Rows are one point carried round by a steady rotation, each followed by how many steps it has turned.
The counts run from 0 to 360.
[-0.32  0.51 -0.09  1.25  3.64 -2.10  0.35  1.01 -1.85 -0.42  2.95 -0.80
 -0.06  1.30 -2.47  2.34 -1.64  1.83 -0.56 -0.39 -2.65  0.59  2.36 -1.25
  0.53  2.33  3.64  0.87  2.52  3.35  4.37  0.51  2.48 -2.68 -0.87  0.09
  1.90  6.04  1.62 -0.53  1.78  2.06 -1.69 -0.03 -1.17 -0.37 -0.10 -2.25
  1.60  3.20  0.61] | 220
[-2.39 -0.28  1.28  2.78  2.69 -2.44  0.50  1.35 -1.95 -0.42  0.69 -1.16
 -0.82 -2.20 -1.85 -0.41  0.53  0.63  2.09  1.91 -3.02  0.73  0.02 -1.96
 -2.84  4.73  4.83  1.28  0.05 -1.25  4.07  0.44 -0.85 -2.08 -2.44  0.87
  1.02  3.96 -0.29  0.09 -0.75  1.70 -0.97  0.14  0.25 -1.14 -2.23 -2.90
  1.34  3.71  0.46] | 77
[-0.22 -2.05  1.43  0.79  2.95  0.56 -0.21 -0.17 -2.33  1.62  1.84  1.48
  0.57  1.72 -1.23  1.76 -0.62  1.36 -0.17 -1.49 -1.29  1.46  2.59  0.53
 -0.89  5.18  4.98  0.24  3.38  0.09  4.77  2.46  2.31 -2.25 -3.60 -1.29
  1.44  0.69  0.95  1.43  1.53  2.42  2.34  0.79  1.87 -0.80  0.52 -4.23
  0.51  1.48  1.28] | 319
[-0.96 -1.94  0.12  3.49  0.33 -0.19  0.27  0.48 -2.47  0.40  3.14 -1.96
  0.02  0.44 -1.87 -0.19  0.73  2.84  0.86  0.95 -2.73  2.22 -0.89 -0.77
 -1.69  3.99  4.67  1.24  1.06  1.18  6.27 -0.07  1.25  0.82 -1.74  0.80
  4.45  3.07 -0.35  0.98  0.95  1.45  1.47  0.48 -2.03 -2.75 -0.58 -1.86
  0.24  3.25  0.46] | 62
[ 0.65 -1.25 -0.02  2.81  1.53 -0.06  0.69  1.52 -3.71 -0.31  2.46  1.44
 -0.39  0.04 -1.14 -0.70  0.75  3.90  1.03 -0.53 -3.91  2.03 -0.48 -1.99
 -1.87  3.65  5.32 -0.14  2.59  1.53  2.50 -0.52  0.76 -1.07 -2.22 -0.08
  3.66 -1.13 -1.19  2.60  2.24  1.62  2.44 -1.88 -1.53 -0.15  0.44 -2.31
 -1.71  3.40  0.57] | 180
[-1.08  0.79  1.27  0.75  4.62  0.59  0.80  1.47 -1.20  2.03  1.29  2.06
  0.74 -0.25 -1.06  1.44 -3.12  2.51  2.23  1.04 -0.29  0.48  2.06 -0.06
 -1.54  5.34  3.31  0.30  4.20  1.22  3.94  1.40  2.22 -2.34 -3.50  0.00
 -0.13  1.53 -0.47  1.64 -1.23  3.18  0.69 -1.26  0.12  2.43 -0.23 -3.16
  1.78  2.21  1.24] | 332
[-3.13 -0.70 -0.44  2.45  3.59 -2.80  2.35  2.15 -3.54  0.84  3.49  0.73
 -1.88 -0.74 -2.55  1.66 -1.63  1.11  2.60  0.00 -1.78  0.91  2.97 -0.30
 -1.33  2.53  3.92  2.41  2.29  0.15  2.91 -0.18  1.40 -3.83 -2.56  0.45
  2.20  3.29 -0.19  1.11 -0.07  2.49 -0.35  1.06  0.64 -0.41 -2.45 -1.69
 -0.13  1.96  0.80] | 206
[-2.74  0.08  1.10 -0.31  6.28 -0.59  0.54  1.02 -2.90 -0.10  2.27  0.92
 -0.47 -0.70 -1.30  1.57 -1.13  2.42  0.56 -0.06 -0.12  1.36  2.13 -0.69
  0.64  1.86  2.67  2.13  1.78  2.04  3.34  0.28  0.61 -2.10 -2.40  2.70
  0.30  4.14  0.09 -0.95  0.67  1.10 -0.18 -1.02 -2.37  1.84 -2.08 -2.62
  3.09  4.32  1.20] | 226
[ 1.07 -1.54 -0.13  3.06  1.28  1.47 -0.67  1.72 -2.28 -0.06  1.30  1.95
  0.32 -0.10 -0.50 -0.34  0.22  4.00  0.52 -1.33 -2.72  0.48 -1.23 -2.21
 -1.92  4.96  5.16 -1.46  2.42  2.28  3.16  0.02  1.29 -0.16 -2.98  0.01
  3.71 -1.29 -0.24  2.16  1.90  1.43  2.15 -1.94 -1.22  0.42  0.23 -2.71
 -1.28  2.89  2.12] | 171
[-0.99 -1.53 -0.96  4.30  0.40 -0.35 -2.51 -0.15 -2.19 -1.65 -0.43  1.28
 -1.17  1.14 -3.42  1.52  0.24  2.15 -1.19 -1.91 -0.82  1.12 -0.44 -1.33
 -3.17  2.52  5.42 -1.51  2.11  1.65  5.95 -0.94  0.60  1.54 -1.42  1.38
  4.32  2.32  0.96  0.47  1.15 -0.23  0.00  0.18 -0.64 -3.02  0.18 -1.24
 -0.91  2.59  3.93] | 279
[-2.48  1.25  0.98  2.33  2.48 -0.33  0.43  0.86 -0.03 -0.46  2.61 -2.78
  0.36 -0.99 -0.70  2.03 -1.82  4.23 -0.05  0.82 -1.16 -1.46  2.31 -0.06
 -1.57  4.40  3.80  0.74  3.21  0.55  3.78  0.44  2.45 -0.67 -1.31  5.06
  0.31  1.48 -0.59 -0.10 -2.54  1.89  0.25  0.12 -1.57  2.13  0.33 -4.64
  0.52  3.31  1.14] | 352
[-1.50  0.36 -1.00  4.88  0.91 -0.20 -1.85  0.58 -1.53 -2.56 -0.85  0.79
 -0.68  0.40 -2.42  1.86 -0.28  1.65 -0.70 -1.52 -0.47  0.81 -1.16 -0.26
 -2.93  2.18  4.81 -1.96  1.51  2.06  5.51 -1.84  0.53  1.85 -1.25  1.84
  3.82  3.02  2.39  0.62  1.25  1.21 -0.75  0.80  0.07 -2.02 -0.05 -1.84
 -0.86  1.87  3.37] | 270
[-0.75 -1.19  0.83  2.81  4.59  1.01 -1.06 -0.78 -2.22 -1.64  2.68  1.04
 -1.96  1.66 -3.53  2.05 -0.99  3.04 -2.58 -2.90 -0.10 -0.13  2.20  0.74
 -0.33  2.21  4.81  1.37  4.95 -0.29  3.78 -0.20  2.07  0.58 -0.19  3.67
  2.36 -0.54 -0.31  1.88  0.29  1.39  0.59 -0.08 -1.11  0.40  0.07 -2.82
 -0.53  1.78  0.69] | 11
[-2.70 -0.81  0.12  5.02  2.34  1.78  0.92  0.53 -1.06 -1.81  3.24  1.26
  0.34 -0.59 -3.42  0.81 -1.38  2.35 -0.72 -0.61 -0.77 -1.59 -1.02 -0.93
  0.36  1.45  4.28  3.01  4.74  0.91  2.94 -2.01  0.83 -0.96 -1.56  1.25
  2.69  0.67  1.14  1.68  2.08  3.58  0.61 -0.12  1.43 -0.72  0.43 -2.90
  0.49  2.13  3.22] | 31
[-1.78 -2.27 -0.39  4.11 -0.17  1.83  0.21  0.85 -0.69  0.03  3.06 -0.82
  1.68  0.03 -0.57  1.08 -0.51  4.38 -0.34 -0.51 -0.65 -0.02 -1.41 -0.11
 -0.59  4.34  4.45  1.23  2.74  3.02  4.92 -0.64  2.08 -0.12 -2.43  1.40
  3.63  1.02  0.89  0.80  1.42  1.33  2.75  1.06 -0.20 -1.32  0.48 -3.44
  0.49  1.44  3.30] | 43
[ 0.46  0.48  0.11  4.11  1.35  2.03 -1.93  2.42 -0.62 -1.36 -0.08  2.47
  0.43 -0.49 -1.66  1.18 -2.46  4.08 -1.89 -1.09 -1.05  1.24 -0.61 -1.01
 -0.76  2.91  3.92 -3.13  2.57  1.84  3.77 -1.58  0.95 -1.24 -2.68  0.23
  3.36  0.50  2.33  2.46  1.01  2.20  1.48  0.50  1.12  0.64  1.43 -3.55
 -0.28  3.55  2.89] | 152
[-2.32  1.93  1.84  4.09  3.13 -0.36 -1.28  0.62  0.28 -3.42  0.38 -1.33
  0.48  0.46 -0.80  1.84  0.58  2.39 -2.22 -2.24  0.00 -0.13 -0.88  0.59
 -1.44  3.33  4.21 -0.54  0.26  1.64  5.14 -1.05  1.48  0.88 -1.70  3.55
  0.37  3.93  3.02 -0.07  1.98  2.02 -0.87  0.95 -0.22 -0.51  0.09 -4.37
 -0.18  3.40  0.77] | 251
[-0.26  0.94  0.17  3.90  2.60  0.83 -1.26  1.82  0.13 -0.85 -0.36  2.43
  0.66 -1.11 -1.75  1.41 -2.51  3.60 -1.35 -1.14 -0.45  2.24 -0.27  0.43
 -1.49  1.83  2.95 -3.47  2.13  1.10  4.02 -1.18  0.76 -1.38 -3.24  1.44
  2.32  0.63  2.21  2.26  0.60  3.03  0.87  1.19  0.96  0.59  2.45 -4.20
 -0.53  4.23  2.57] | 143
[-1.87 -1.87  0.58  2.48  3.01 -0.54  0.83  0.00 -3.28  1.09  2.59  1.62
 -1.76  1.55 -3.58  0.93 -1.20  0.96  1.27 -0.52 -0.46  0.80  2.56 -0.12
 -1.61  2.78  4.15  1.91  3.93 -3.65  5.05  1.43  1.26 -1.26 -2.76 -0.33
  2.22  1.00  0.15  2.95  0.14  2.35  1.47  0.94  2.17 -1.53 -0.45 -1.87
 -0.22  2.10  1.35] | 316
[-1.26  1.16  1.38  3.16  3.09  0.21 -1.09  0.39 -2.92 -3.64 -0.74  0.72
 -1.20 -0.13 -2.36  1.41 -0.91  1.32 -2.83 -1.13 -1.30  2.14 -1.80 -0.33
  0.05  0.89  5.72 -0.72  0.81  2.70  3.73 -2.44 -1.38 -0.22 -1.81  2.19
  2.21  2.03  3.17 -0.20  0.64  1.59  0.04  0.55  0.23 -0.05  0.28 -3.07
  1.07  4.82  1.85] | 258
[-2.07 -1.23 -0.13  2.20  3.29  0.16 -1.04 -0.15 -4.09 -0.78 -0.89  3.73
 -1.26 -0.92 -3.30  0.30  0.83  2.58  0.65 -1.06 -0.54  3.11  0.23 -1.97
 -2.80  2.54  5.45 -0.65  1.34  0.83  3.27 -0.56 -1.62  0.72 -3.13  0.92
  2.52 -0.68 -0.47  1.39  0.92 -0.35  2.20 -1.42 -0.61 -0.99 -1.09 -1.73
  0.13  3.76  3.67] | 286
[-1.72 -0.66 -0.28  2.36  3.71 -0.78 -0.51  0.46 -3.37  0.13 -0.27  3.58
 -1.87 -1.48 -4.45  0.16  0.87  3.02  1.53 -0.12 -1.10  3.62  0.68 -1.22
 -3.64  3.15  4.59 -0.05  2.10 -0.85  3.04 -0.08 -1.51 -0.93 -2.98  0.08
  1.76 -1.21 -1.59  1.85 -0.56 -0.63  1.94 -0.73 -0.09 -1.12 -0.66 -2.21
  0.31  3.46  2.82] | 295
[-3.02  0.30  0.22  5.07  2.59  1.29 -0.57  2.04 -0.26 -2.28  0.53  2.97
 -1.10 -1.14 -2.08  0.29 -2.41  2.88 -0.38 -0.50  0.93 -1.24  0.47 -0.05
 -1.68  1.24  1.68 -1.77  1.93 -2.13  3.92 -1.84  0.47 -0.13 -4.22  2.71
  2.15  1.41  1.85  2.49  0.34  2.50 -0.17  0.63  1.23  0.51 -0.38 -2.98
 -0.72  4.11  3.66] | 146
[-2.81 -0.66  0.41  3.07  1.71 -0.97  0.88  1.65 -2.81 -0.52  0.83 -1.59
 -0.57 -1.44 -2.51 -0.85  0.45  2.20  2.12  2.27 -3.86  0.52 -0.31 -2.74
 -2.09  4.02  3.72  1.75  0.65 -1.28  4.09 -0.38 -1.63 -1.94 -1.90  1.12
  1.96  3.30 -0.69  0.25 -1.68  1.14  0.33 -0.96 -0.63 -1.93 -2.08 -2.24
  2.09  5.21  1.06] | 68
[-3.78 -0.90 -0.21  3.37  1.67  0.68  1.26  2.00 -1.62  1.04  2.66 -0.91
  0.19 -1.77 -0.62 -0.51  0.46  3.91  2.28  1.83 -0.86  1.00 -0.54 -0.35
 -2.38  4.93  3.25  1.50  0.07  0.40  5.63 -0.84  0.31  0.81 -3.36  2.62
  2.83  1.64 -1.07  0.53 -1.27  0.55  1.82  0.00 -1.87 -1.18 -2.13 -2.07
  1.24  2.97  1.64] | 57
[-3.07 -0.49 -0.68  3.41  3.77 -1.20 -0.86  0.41 -1.95 -0.52 -0.87  3.18
 -1.43 -2.28 -4.72  0.44  1.04  2.85  2.14 -0.10 -0.60  1.14  0.74 -1.85
 -4.79  3.79  3.14 -0.48  1.98 -1.87  3.63 -0.04 -1.12 -1.11 -3.17  0.13
  1.03  0.46 -0.50  1.77  0.25  0.25  0.18 -1.30 -0.27 -2.15 -0.99 -2.39
  0.12  3.00  3.37] | 294
[-2.65 -0.06  0.65  3.99  2.95  0.27 -1.60  1.36  0.04 -2.43  0.60  0.97
 -1.15 -0.89 -2.31  1.69 -1.87  3.50 -1.75 -1.41  0.85 -0.80  2.04  0.14
 -1.66  1.50  1.84 -0.87  1.41 -3.00  3.94 -0.29  0.61 -0.38 -2.81  4.08
  0.58  1.58  1.45  1.72 -0.67  1.78 -0.10  1.64  0.62  0.36  0.11 -4.97
  0.44  3.79  3.91] | 136
[-1.11  0.10  0.74 -0.02  4.36 -2.72  0.21  0.98 -3.73 -0.10 -0.43  0.99
 -1.47 -1.69 -0.33  1.58 -2.46 -0.32  0.87  0.02 -0.51  2.97  2.72 -0.53
 -1.81  3.17  5.81 -0.16  0.66  1.47  3.49  0.39 -0.09 -2.63 -2.35  1.94
  0.41  3.25  0.37 -1.18 -2.62  1.39 -0.54  0.69  0.39  0.39 -1.78 -3.12
  1.48  3.88  2.64] | 97
[-2.71 -0.24  0.20  3.56  1.26 -0.83  0.40  1.76 -1.76  0.08  1.68 -2.24
 -1.12 -1.02 -1.80 -0.24  0.43  2.73  2.14  2.53 -2.85  1.45  0.50 -0.89
 -2.57  4.87  3.52  1.50  0.35 -1.53  5.61 -0.46 -0.34 -0.86 -1.67  1.95
  2.89  2.98 -1.31  0.55 -1.90  0.16  1.00  0.49 -0.80 -1.79 -1.64 -2.28
  0.36  4.17  0.55] | 67
[-0.83  0.50  0.74 -0.22  5.79 -2.61 -1.27  0.72 -1.75 -0.97 -0.65  1.49
 -1.09 -1.90 -0.66  2.45 -2.50  0.46  0.57  0.19 -0.04  2.32  3.34 -0.59
 -2.34  2.91  4.22 -0.67  1.35  1.42  3.93  1.06 -0.10 -2.27 -2.79  2.62
 -0.50  3.69  0.08 -0.93 -2.40  0.99 -1.28  0.57 -0.25  1.65 -1.25 -3.48
  1.88  3.37  3.75] | 106
[-0.66 -0.78 -0.69  3.15  1.38 -2.64  0.78  2.17 -1.22 -0.49  3.23  0.12
 -0.20 -0.65 -1.38  0.62  0.75  2.67  2.17 -0.11 -4.27 -0.57  1.21 -1.56
 -3.69  4.86  4.99  0.58  2.99  0.61  3.04  0.65  2.41 -2.57 -2.10 -0.26
  2.04  2.05 -0.51  2.33  2.58  2.48 -0.26 -0.03  0.19 -1.11 -0.18 -3.29
 -2.67  0.87  0.23] | 192
[-1.84 -2.00  0.09  3.30  1.98  1.73  0.39  1.99 -3.77 -0.10  1.58  2.97
 -1.32 -0.21  0.01 -0.42 -0.92  4.42  0.94 -0.50 -0.97 -0.27 -0.44 -1.23
 -2.08  3.82  4.35 -1.03  1.35 -0.58  3.84 -0.66  0.83  0.46 -3.57  1.81
  3.44 -1.05 -0.83  2.41 -0.09  0.15  2.45 -0.45 -1.03  1.57 -1.70 -1.91
 -0.86  3.52  2.60] | 167
[-0.35 -0.75  1.56  1.12  4.36  1.11  1.14 -0.39 -3.96  1.22  2.20  1.45
 -0.73  0.61 -2.29  1.02 -3.31  1.53  0.69  0.62 -1.81 -1.01  1.08 -1.70
  0.74  3.28  4.47  2.37  4.65  0.15  3.51  1.15  1.63 -1.54 -2.71  0.82
  0.34  1.43  0.11  0.98 -0.50  3.44 -0.25 -2.03 -0.49  1.31 -0.18 -2.70
  2.01  4.00  1.99] | 336
[ 0.16 -1.06 -0.25  1.83  2.57 -1.22  1.60  1.59 -4.53 -0.17  3.33  1.45
 -1.50 -0.89 -1.93  0.17  0.66  2.45  1.15 -0.33 -3.74  2.54  0.91 -2.02
 -1.21  2.73  5.77  1.40  2.45  0.98  1.54 -0.49  0.30 -2.86 -2.56 -0.15
  3.45 -0.70 -0.93  1.93  1.95  1.79  2.04 -0.26 -0.81 -0.45 -0.64 -2.36
 -1.30  3.35 -0.32] | 189
[-0.10 -0.79 -0.23  2.40  3.38 -1.04 -0.14 -0.11 -2.44  0.68  1.37  1.89
 -0.55  1.10 -5.45  1.11 -0.23  1.07  0.30 -0.39 -2.62  2.93  1.42 -1.04
 -2.09  2.73  4.65  0.29  3.69 -1.30  3.43  1.22  0.79 -2.54 -2.21 -2.22
  2.84  0.81  0.61  2.93  2.12  2.66  1.21  0.15  1.08 -2.23  1.46 -2.65
 -0.55  3.04  1.01] | 308
[-2.37 -0.23  0.32  0.70  5.59 -0.73  0.59  0.47 -3.65  0.08  3.55 -0.22
 -1.25  0.92 -1.21  2.11 -0.86  2.74 -0.65 -1.30 -0.22  2.10  2.37  0.60
  1.33  1.50  3.72  2.22  1.61  1.69  4.74  0.28  1.57 -0.85 -1.93  3.32
  1.53  3.68  0.23 -0.52 -0.42  1.11  0.69  0.36 -2.99  1.20 -1.92 -2.00
  1.79  3.87  0.78] | 227
[ 0.04 -1.40  1.81  0.14  3.45  1.21  0.22 -0.15 -3.24  1.86  2.77  1.14
  0.63  1.83 -0.95  1.58 -2.18  1.29  0.15 -1.07 -0.75  0.79  1.89 -0.23
  0.24  4.39  4.90  0.85  4.22  1.28  4.80  1.90  2.96 -1.52 -2.98 -0.07
  1.29  0.83  0.47  1.79  0.73  3.14  1.90 -0.44  0.61  0.96  0.55 -2.97
  0.71  1.82  1.16] | 328
[-0.74 -0.39 -0.31  2.07  4.22 -1.78 -1.24 -0.24 -2.30 -2.25  0.86  0.86
 -1.84 -0.66 -4.11  2.08 -2.51  1.38 -1.45 -1.60 -0.05  0.12  3.90 -1.01
 -1.24  0.05  2.71  0.15  2.57 -1.88  4.48  0.70  0.54  0.23 -2.02  3.84
  0.28  3.61  0.80  0.02 -1.33  1.60 -1.58  0.50 -1.38 -0.31 -0.05 -2.24
  0.86  4.57  3.43] | 118
[-0.81 -0.75  0.39  3.33  1.75  1.25 -0.04  2.69 -2.42 -0.36  0.33  3.41
 -1.15 -1.82 -0.52 -0.18 -1.76  4.23  0.94  0.44 -1.56 -0.68 -0.99 -2.45
 -2.40  4.82  3.80 -0.80  1.85 -0.04  2.87 -1.31 -0.23 -1.71 -3.40  1.13
  2.98 -0.28 -0.42  1.89 -0.95  0.75  1.85 -1.53 -0.06  1.46 -1.20 -2.30
  0.13  3.78  3.18] | 166
[-2.20  0.47 -0.85  3.92  1.31  1.33  0.27  2.50 -0.58  0.22  1.36  0.58
  1.14 -1.92 -1.77  0.84 -1.91  5.12  1.42  2.43 -0.90  0.83 -1.43 -0.81
 -1.56  4.16  3.15  0.09  2.49  3.77  3.34 -2.29  0.29 -2.52 -2.53  1.31
  3.36  1.70  0.26  0.40 -1.36  1.30  2.07 -0.06  0.44 -0.21 -0.28 -2.79
  2.31  2.54  2.54] | 46
[-1.23  1.94  1.12  0.15  5.90 -1.21 -0.66  0.50 -1.60 -0.33  2.29 -0.61
  1.09  0.24 -0.75  1.71 -0.75  3.59 -1.05 -1.13 -0.53  2.32  1.00  0.79
  0.35  3.14  3.15  0.00  1.81  4.20  4.52  0.16  2.19 -0.62 -2.19  2.46
  0.69  4.45  1.14 -0.20  1.61  2.14  0.37 -0.59 -2.80  1.09  0.20 -2.77
  1.43  4.04 -0.34] | 231
